In the rows, zero is written as 128.
One turn sends every row of this set to another row. A few are shown first. Where does it send the rows asked after them?
H: [156  80 127 128  95 120 162 114 143 128 138 133 118 109 138 125]
G: [161  92 135 136  85 136 146 113 141 127 110 123 126  99 127 117]
Y: [128  90 143 119 120 153 151 151 127 117 136 144 140 151 141 162]
C: [153  94 112 137  98 141 151 114 157 137 137 125 121  98 114 117]
L: [109 124 137 138 111 137 146  97 142 136 113 141  99 131  83 155]
U: [128 131 128 116 151 121 126 112 142 123 153 128  87 110 122 121]
P: [135 133 138 111 146 125 109 126 137 113 149 139 107 114 118 104]
Q: [131 116 127 118 119 129 111 157 125  83 110 107 116 161 114 146]
S: [132 136 109 124 125 116 136 149 104 122 125 107 151 116 141 161]
E: [139 126 116 122 120 115 125 142 118 115 113  98 154 125 156 155]
B: [110 137 138 121 137 118 109 122 120 117 162 118 109 107 116 123]
X: [114 127 134 140 125 127 141 107 126 147  93 153 105 145  96 145]
V: [130 109 121 127 113 133 130 161 112  87 111 106  96 153 110 148]
M: [121  93 132 126 121 142 139 150 133 116 115 144 149 164 141 159]
J: [128 113 124 145 112 129 137 123 132 147 112 137  99 150  73 157]

V turns into S
G turns into X
J turns into B
And these:
L turns into U
Q turns into E

